Rotation paths and how fast each direction turns (degrees a step):
Each turn is a multiple of 5 degrees from 10 to 175, or 0.
Each row of a path follows its step; steps can be skipped.

step 0: [  8   3  -1  -4  -4  44   8   3  13  30 -16  -5  -3  18 -12   3  -5  -2
   6   6  10 -17  -2   4 -18  17   5   5]
step 1: [ 20 -13   2   3  19 -16   0  -5  -1   3 -16 -12  -8  11  18  -7 -19   4
  12  15   9 -27 -17  -2  25 -12 -12 -11]
step 2: [ 10  -8  -7 -17   5   0   5   2  17 -11  12  18  -4  20   9  12 -13   6
 -10 -33 -10  18   4   3  30  15   1   4]
step 3: [ 18  11  14 -17  10  10 -12   5   3  -9  -3   1  27 -11 -25 -20 -10   2
  -5 -13  -3   2 -25   9 -24  11 -10   8]
step 4: [  1   4  20   5  -1  27  22  -2 -20  -5  -8 -17 -17   3  14  -9 -13  14
  13  19  12  14 -16   1   2  16  12 -11]
step 5: [  3  -5 -28 -16  13  17 -12  15  -7 -12 -18  10  -5   6  16   8  18   2
  23   1   1 -17  -3 -14  25   7 -14   8]
step 6: [ 32 -13   1   5  16  -3  18 -22   8  15  15  12  13   0   2  24   5   2
  -7  -6 -15   0 -14  -5  -5  20 -18  11]
step 7: [  5  17  -3  -2   3  -4  -7  -3   0  -3  18 -12  14   2   0 -12 -33 -10
  29   4 -18   5 -20  16   4   6  25  11]
step 8: [  8  30  21 -15  -6  40   2  -1  28  -5  -7  -1 -14   2   6  -1   4  11
   6  -3   1 -17   2 -10   8  -3   6  -8]
step 9: [ 10 -25  -4   6  30   5  -5  -5   1 -16  10  -6 -10  16 -19   4  -3   5
  14   3  27 -19 -10 -10   3   6 -23 -11]
step 10: [ 28 -24   2  -5  13   0   5  -6  -3  10  -8  11   6  -5  10  -6 -15 -17
   2 -15   4  12  15   1  20  29  24  11]
Speeds:
[ 6 -7  0  1  6 -8 -2 -2  0 -1 -1  5  5  6  4  4 10 -4 -4  0 -7 -2 -1 13
  6  2  5 -4]
85
[  0  -2   8  -6   2   4  -4  -2  -7 -10   4   1  -1  -5  -5  -4   8  -2
   0  -3  11   4   2  -3   0   5   5  -9]
65
[ -4   4  -3  -6  12  -2   6  -9   3   5  -3   0   5  -2  -1   2   4  10
  -2  -1   7  -4  -1   5 -10  -2  -3  -2]
130

step 0: [ 16  -5  13 -11   8  12   6 -11  12  -7  26  -5  -7  -9 -13 -12 -17 -18
  15  -1  14  18  20 -11  -4   2  -2  12]
step 1: [ 18  13 -10  -7  15   3  -2  -2   1 -13  13 -18 -18 -16  -9 -23 -13   1
   8 -16   7  -7   1   7  26 -14   8   4]
step 2: [ 25   1   2  -2  -5  -3  -8  13 -19 -11 -12 -21  -6  -8  14  -8  -3   4
  15 -17   4  -8   8 -23  12   8   7  22]
step 3: [ 25  11  16   9 -10  15  -4   0  17 -11  -4  11  -4  -9   1   2  -8  -8
  15 -13  18   7   7 -13  -9  -4  -9  31]
step 4: [ 27  20 -14 -14  -7  -6  -3   0  19 -12  10   4 -17   3 -19  -3  -7  -8
  21 -15   8  15  -6   0  13   1  -8  -3]
step 5: [ 21   0 -15 -17  10  -2  -8  14   1 -20   4 -17  16   4   0  14 -12  -7
  11 -11  11 -12  -9 -19  26  -2   5   4]
step 6: [  7   7  16 -23   3  -3   3  -6   4 -19  -3  -5  -4   4  15  16 -12   7
   7   5  22   2   8 -14   6  -8  -1  37]
step 7: [ 13  19   4 -15  -4  -1 -12 -18  23  -5   5  -1 -18   9  13  -3 -15  11
  10 -26  15   8   9  -8  -7 -14   1  -7]
step 8: [ 24 -10  -1  -3  16  11   1  -7  -1 -23  -3 -15  -6  18   5   2 -14  -5
  28 -19  -2   5   1 -10  12   5  -5 -20]
step 9: [ 12   8  22   9  20   7   4   5  -4 -21  -1   5  -2   9   9   9  -6  13
  11  -8  11  -8 -10  -3  33  -7 -10  18]
step 10: [ 19  29  19  -9  -9 -15  -8   0   0   9   5   8 -13  31  12  -2  -2   9
  13 -11   9  -5  -9 -12   2   1  -1  14]
Speeds:
[  2   3  -8  -2   1   7   0   9  -1   3   1 -10  -5   7  -1   7   8  -1
  -2  -4  -6  -7   8  -4  -3   0  -2  -5]
120
[ -5   0   2  -2   7   7   0   4  -1  -7   4   6  -5  -1 -11  -1   0  -4
  -2   1   6   0  -3  -6   6   8  -1 -11]
90
[  5   1 -13   6   6  -1   8  -3   5  -2   4  -3   3   1  -4  -5  -7  -2
   7   3  -5   5   0   6   0  -3   0  -9]
100
[-7  3  1 -2  2  5  0 -5  2 -1 -3  2  4 18  9  2 -4  6  1 -1  0  0 -4  2
  4  3 -8 -4]
20

step 0: [ -5   7  -4 -12 -17   4 -22  -2  12  10 -24  11 -17  10  -4   4   0 -22
   7  11   9 -10  27  -4  -7   2   7  21]
step 1: [-14  25 -27   6   4  -2  17  -8   3  -2   7  -6  -9  -6 -13  -4 -12 -18
  -2   5   3  -4   7   0 -27  12  28   3]
step 2: [-17  -9 -15   8  -1   8  -9   4 -10 -22 -19  14  -3 -26  -9 -10   6  -9
   5  15   2  18   4  -9   8  -6  28  -6]
step 3: [ -7  -4 -25 -18 -31   3 -11  16   8  12 -11   8 -21   2 -12  12   1 -15
  -8  11   5   9  15  17   3  -2   2   9]
step 4: [ -5  10  -5  13 -14   4  38  -1  -6  -8  10  -4 -16  -1 -19   1   5 -12
  -8  -2  11  17   6  12 -19  12  20   8]
step 5: [-15 -13   5 -12   2  19   3   0 -20 -23 -23   0  -2 -21 -13 -12   3  -2
  -5   2   4  25  21 -12   1  -1   2  11]
step 6: [  1  11 -10 -27 -32  -1 -12  12  12  -1   8  -7 -13  -2 -10  -9   3  -9
 -22  -1  -4   3  30  -7   2   1  -2  12]
step 7: [  3  22  18   2 -15   3  18 -14   3  -8   6   3  -7  -8 -17 -13   6  -1
  -9  -2   6   0  13   9 -21  -7  38   0]
step 8: [-10  -3  -1 -19  15   1 -15  -4 -24  -5 -14   9   3 -31 -22 -10  -5  10
 -12   9   5   2  15   8  -1  -4  15  18]
step 9: [  8   8  -8   1 -21 -23 -18  11   0  -1  14  11 -24 -19  -6   7   6 -17
 -23   6  -1  -4  15  -6   2   4   2  20]
step 10: [ -7   5  15  10  -9  -1  11 -29  10  -2  -8   7 -27 -19   0   9   2  -6
  -6   4   4  10   4  10 -30  -8  19   7]
Speeds:
[-4 -7  0  8  2 -6  4  5  3  1  0  2 -5 -9  2 10  1 -1  1 -1 -4  8  2 14
  2  1 -5 -1]
55
[  1   6  11  -4   1   7  -3   1  -3  -2 -13   1   0  -1   2  11  -6  -3
   3   3   1   3   1   1  -2 -10  -1  -4]
140
[ -7   3  -7 -12   7  -3  -8   2   0   3   0   6   1   7  -1   3  -2   3
  -4  -7   6   3   5   4  -4   3  -8  -2]
135
[ -1  -5  -8  -1  -5   4   4  -5  -3  -1   2   5  -7   3  -1   4  -1   1
  -4   8   3   8 -15  -4  -1  -3  -6  -3]
45
[ 7  1 -6 -3 -5 -7  3 -4  4 -1 -2  4  5  1  4  6 -2  1  0  6  6 -1  9 -4
 14 -2 -4  5]
120
[ -4  -1   0   5   1   5  -7  10   0   8  -2  -1  -5  -1   6  -3   7  -3
 -12   0   1  -1   2  -7   8  -7  -2  -1]
115

step 0: [  3 -10   5   4  23   7 -22 -18 -10   7 -10  22 -17  25   1   1   9   7
  -7  11   8  -7  -2   4  -3  -5  26 -18]
step 1: [-15  10  14  -5   7  -2  27   2 -13   6   6   7  -2   1  24   2  10   6
   6   7   1  22  20  -9 -22  23  10  -5]
step 2: [ 18   4  -7 -11  26 -12  11 -12 -12 -14   4  24  15   6 -17   6   8   3
  -8   4  26   8  -1   1  -6  -2 -23  -3]
step 3: [ -5  -6   8 -17  16  -3  13  -8  16   9   2  -9 -26  29  -4 -12  -7 -14
 -25  10   1  13 -15  -2 -11   8   3   6]
step 4: [ -7  17 -24 -20  -8 -14   4  -5   2 -12  16   7   7  -9   6  -8  17 -17
   4  25  -1   2  -1  22  -5  24   4   3]
step 5: [  7   5  -7  -8   8  11 -16 -14   5   5 -27  22  -2  13   6   9   6 -22
  -8  22  17   4  -6  -8  23  -7   4 -14]
step 6: [ -3   9  -3   3  -1 -20   6  -5  -2  23 -11 -14   9  27  24 -18   6   6
   3  10   1  13  17 -10  -8  16  21  -3]
step 7: [-14  12   5  -2  15  -7 -18 -13  -7  -3  10  26  23   3  -6  -5   4   2
  16  18  23  -3  12  -8 -15   1 -21  11]
step 8: [  1   2  14 -16  17   2  -1 -29 -14   6  -7  12 -22  24 -12  -8   0  -6
 -17  -9  -1  -1   5  -2 -16 -11  22   1]
step 9: [-17   8  -9 -23  22  -9  23  19   2  -3   8   9  -6  -8   7  -1  20   5
   6  20 -10   8  13   8 -22   9  12   0]
step 10: [ 18 -20  -8 -16   5  -2   5 -20  -7  -5   2  20   8   7  -7  31  12  -8
 -13  24  16   6  -5  -5   3   1  -9  -8]
Speeds:
[  1  11   6   4   2   2   4  -3  -5   0  -2  -2   1   6  -1  -6  -8   3
   0  -7   5   0   3  -1  -6   2 -15  -1]
70
[  4  -5  -2   4  10   3   3   0  -4   9  -8  -5  -8   0  -1  -9 -10   0
  -4   2   1   0  -5   1   1  -3   9   1]
135
[ -2  -1  -3  -9  -4   3  -1   8  -1   7   1  -1   2   7   7   1  -2  -4
   4 -13   0   8  -3   3  -7   3   5   3]
140
[ -3  -2   1  -2  -1   0   0  -6 -13   8   5  -2   2 -10   1   4  -2  -4
   9   7  -4   4  -6   1   0   4  -7   4]
130
[  3  -6  -8   1  10  -1 -10  12  -4  -7   0   7   3   1  -1  -4  -4  -3
   5   2  -3   0   0   3  -1   2  -7  -3]
145
